Each row has a name. Each question is about the rows just above it. Places in a row count from 0.

<68>: [129 129 129 147 128]
<91>: [129 185 123 129 125]
<158>: [141 111 111 129 111]
<104>: [146 146 146 124 124]
<88>: [115  93 104 127 125]
<55>: [110 122 174 129 130]
<9>: [127 130 149 129 129]
<172>: [108 192 114 130 131]
Every place of [124] in <104>: => 3 4
Places of [129] in row <68>: => 0 1 2
Places of [146] in row <104>: => 0 1 2
At which places does <158> hold [111]? => 1 2 4
Every place of [129] in <91>: => 0 3

<40>: [107  68  72  56 107  36]
<115>: [117  95  95  96  95 154]
<71>: [147  67 153 180 142 111]
<35>: [ 62 108 108  66  66  66]
<160>: [ 70  61  81 122  84  74]
<95>: [ 59  44 123  76  59  78]
<133>: [107  68 135 107 107 107]
<48>: [208 235 201 201 217 238]
Every place of [107] in <133>: => 0 3 4 5
Every place of [95] in <115>: => 1 2 4
Every place of [66] in <35>: => 3 4 5

<36>: [124  59 165 139  61 165]
<84>: [149 144 227 152 136 100]
<138>: [151 136  31 221 218  59]
<53>: [162  32 125  34 162 125]
<61>: [ 60  59 165  59 165 165]
Places of [59] in row <61>: => 1 3
At which places does <53> hold [125]? => 2 5

<17>: [151 207 101  57  86  34 186 218  63]
<107>: [102  73  73 102 102  73 102 102 102]
<120>: [166 206  78  98 166 186 170  92  72]
<119>: [151 207 151 152 152  72 207 152 207]
At which places does <107> hold [102]? => 0 3 4 6 7 8
Every place of [78] in <120>: => 2
At which places does <119> hold [152]? => 3 4 7
Every place of [218] in <17>: => 7
At which places does <120> hold [92]? => 7
Places of [207] in row <17>: => 1
Places of [166] in row <120>: => 0 4

<186>: [102 166 170 163 238 173 150]
<102>: [171 138  66 118 154  90 115]
<187>: [173  90 173  90  90 173  90]
<139>: [171 192 192 192 171 171 192]
<101>: [ 93 164  95 169 110 145 111]
<11>: [107 203 114 140 112 114 129]
<74>: [ 87 167 193  96 105 103 123]
<49>: [172 100 100 172 172 172 172]
<10>: [135 211  74 210 137 121  91]
Places of [173] in row <187>: => 0 2 5
Places of [192] in row <139>: => 1 2 3 6
At which places does <49> hold [172]? => 0 3 4 5 6
Every place of [166] in <186>: => 1
Every place of [167] in <74>: => 1
Places of [193] in row <74>: => 2
Places of [163] in row <186>: => 3

<109>: [125 109  40 131 111 110 160 111 113]
<62>: [137 137 152 177  94  90 143 137 137]
<30>: [128  99 102 199  99 128 112 128 123]
<51>: [134 117 173 247 124 156 163 142 105]
<73>: [134 117 173 247 139 156 163 142 112]
Places of [137] in row <62>: => 0 1 7 8
Every place of [111] in <109>: => 4 7

<58>: [128 128 128 128 128 127 128 128 128 128 128 128 128 128 128 128 128 128
 128 128 128 128 128 128 128 127 128]
<153>: [115 133 130 139 130 108 152 134  87 128  91 105 110 146 121 124 125 156
 123 135 106 101 131 109 123  68 148]
<112>: [143 127 126 132 118 107 108 110 116 132 177 108 131 117 123 121 114 155
 120 121 110 123 139 135 129 113 148]
<86>: [120 130 143 117 135 130 141 137 117 131  76 128 143 141 128 133 134 134
 134 138 125 122 123 117 124 114 111]
<85>: [126 127 132 119 133 147 128 135 149 128 111 146 134 128 133 134 136 107
 135 130 144 141 121 131 129 157 107]
<110>: [134 123 115 121 128 161 110 130 185 123 168 165 145 110 139 132 136  76
 134 118 165 162 120 149 135 207 111]
<29>: [135 127 145 119 128 120 120 122 118 135 116 119 133 129 125 130 125 150
 130 133 115 124 131 126 126 116 115]
<131>: [155 123 118 128 114 118 113 102 145 131 222 121 144 101 127 122 113 137
 121 112 123 142 139 116 133 155 143]
<105>: [131 131 121 145 119  90 130 115  82 129 153  90 113 131 117 116 111 173
 114 125  94 100 142 119 125  64 172]
Every place of [112] in <131>: => 19
Every place of [117] in <86>: => 3 8 23

<72>: [ 53 216 216  93 183 216 169  38 181 193 149 173 208 221 162 105 168  93
 234  37  67]
<66>: [ 77 220 146  69 225 131  72 192 213 166 210  95 103 117  39 236 188 179
  56  96 106]
<130>: [ 17 175 205 121 123  87 204  72  89 141  55  25 228 212 235 213  31  80
 216 109  39]
<152>: [ 98 170 153  96 134  19  94 224 159 124  66 126 125 219 202 110 124 125
 140 190  70]
<87>: [125  30 204 109  60 155 131 215 107  30  46 180 110 211 142  46  43 133
  53 219  78]
<65>: [163 223 118 181 229  21  39  89 162 178 205  32  79 189 195 170  32 216
  78 217 224]
<39>: [137  64 149 173  89 164 187 124  42 188 186 190 142  55 224 215 165  81
 155 236 113]
<6>: [ 20 162 141 208 192 168 200 174 101 103  57  73 165 213 184 155 207  63
  72 126  33]
At which places does <72> hold [216]? => 1 2 5
Places of [125] in row <152>: => 12 17

<59>: [148 111 158 115 171 105 188 134 122 138 168 172 150 117 127 151 146 144
 154 155 168 168 138 148  93 152 122 107 175 156  95 113 158 164 156 143
 108 135 148 122 133 138 168]
<45>: [135 109 152 116 159 109 174 133 135 127 166 160 150 119 125 141 136 133
 146 150 151 161 137 174  93 145 119 101 166 149  91 113 146 161 144 137
 110 128 142  68 156 136 124]
<43>: [143 166 121 173  79 189  79  79 131 119 119  94 172 193 154 112 131 173
 127 126 121 136 150  98 173 132 147 169 176 131 103 112 173 160  79 143
 131 135 150 121 172 139 176]
<124>: [139 133 146 128 163 122 160 137 140 157 135 159 129 120 125 143 155 161
 142 132 139 130 131 148 126 133 136 132 160 141 140 113 154 134 152 136
 124 134 142 109 161 122 126]
<57>: [143 166 121 173  79 149  79 154 131 119 119  94 146 193 154 112 108 120
 127 126 137 136 150  98 187 132 147 169 146 120 163 192 102 121 115 132
 186 148 125 237  90 152 132]
Places of [122] in row <59>: => 8 26 39
Every place of [148] in <59>: => 0 23 38
Places of [121] in row <43>: => 2 20 39
At which places does <43> hold [79]? => 4 6 7 34
At which places does <43> hold [131]? => 8 16 29 36
At which places does <57> hold [132]? => 25 35 42

<3>: [140 146 102 127 106 137 112  66 159 143 103  79 132 126 163  50  18 104
  56 175]
<180>: [ 72 138  99 111 192 181  95 177  99 100 172 166 133 133  97 201 149 134
 175  43]
<78>: [101 133 118 185 104 138 120 185  93 106 175 141 161 125 185 164 140 175
 102  88]
<16>: [106 153 138 122  97  90 151 101 108 183 139 112 135 161 101  95 160 154
 159 146]
<173>: [155 153 138 122  97  90 151 121 108 183 127 148  94 174 137 161 181 186
 130  97]
<123>: [146 135 122 170 111 126 122  81 139 150  67  94 100 140 104 195 195 143
 217  47]
<176>: [146 135 122 170 111 126 122  81 139 150  67  94 100 140 176  75 128 111
 129 158]
<151>: [111 121 100 153 189 175 113 133 143  59 119  98  80 118 209 134 102 149
  38 117]
<174>: [155 153 138 122  97  90 151  90 184 183 139 112 135 161 101  95 160  90
 159 146]
At which places does <174> hold [90]? => 5 7 17
At which places does <173> hold [137]? => 14
Every place of [161] in <78>: => 12
Places of [185] in row <78>: => 3 7 14

<108>: [234 205 151 234  99  88]
<129>: [ 84 122  87 242 185 203]
<13>: [ 59 102  66  99  83 132]
<70>: [ 59  26  20 214  67 185]
<41>: [201 204 204  13  13 204]
<162>: [191  68  21 182  12 122]
<46>: [166 205 225 164 104 213]
<194>: [215 207  92 138  12 112]
<205>: [147  25 153  50 175 219]
<44>: [234 164 151 234  99  88]
<179>: [ 55  97 132 145 120 208]
At which places does <41> hold [204]? => 1 2 5
At which places does <70> hold [214]? => 3

<114>: [133 107 107  66  69 137 199 107 199]
<20>: [124 132 109 110 113 120 142 131 118]
<69>: [124 129  20  42  35 143 240  89 108]
<90>: [108 109 106 191 177  97  51 162 121]
<83>: [108 137 202 191 177  97  51 162 121]
Every place of [133] in <114>: => 0
Every place of [107] in <114>: => 1 2 7

<99>: [161 216  69  39 196  67 233 175 195 157  38 175 175  58 178 159 154]
<47>: [161 216  69  39 148 195 233 148 195 157 175  99 195   9 178 159 154]
<121>: [102  57 102  57 196  62 196 113 196 157 182  57 103 196 102 138 157]
At which places does <99> hold [38]? => 10
At which places does <99> hold [39]? => 3
At which places does <121> hold [57]? => 1 3 11
At which places does <47> hold [99]? => 11
Every place of [195] in <47>: => 5 8 12
At which places does <121> hold [196]? => 4 6 8 13
Every place of [233] in <47>: => 6

<34>: [ 55 161  55  55 161]
<79>: [ 60 205  59  60  56]
<103>: [204 204 166  25 204]
Every place of [60] in <79>: => 0 3
Places of [55] in row <34>: => 0 2 3
At which places does <103> hold [204]? => 0 1 4

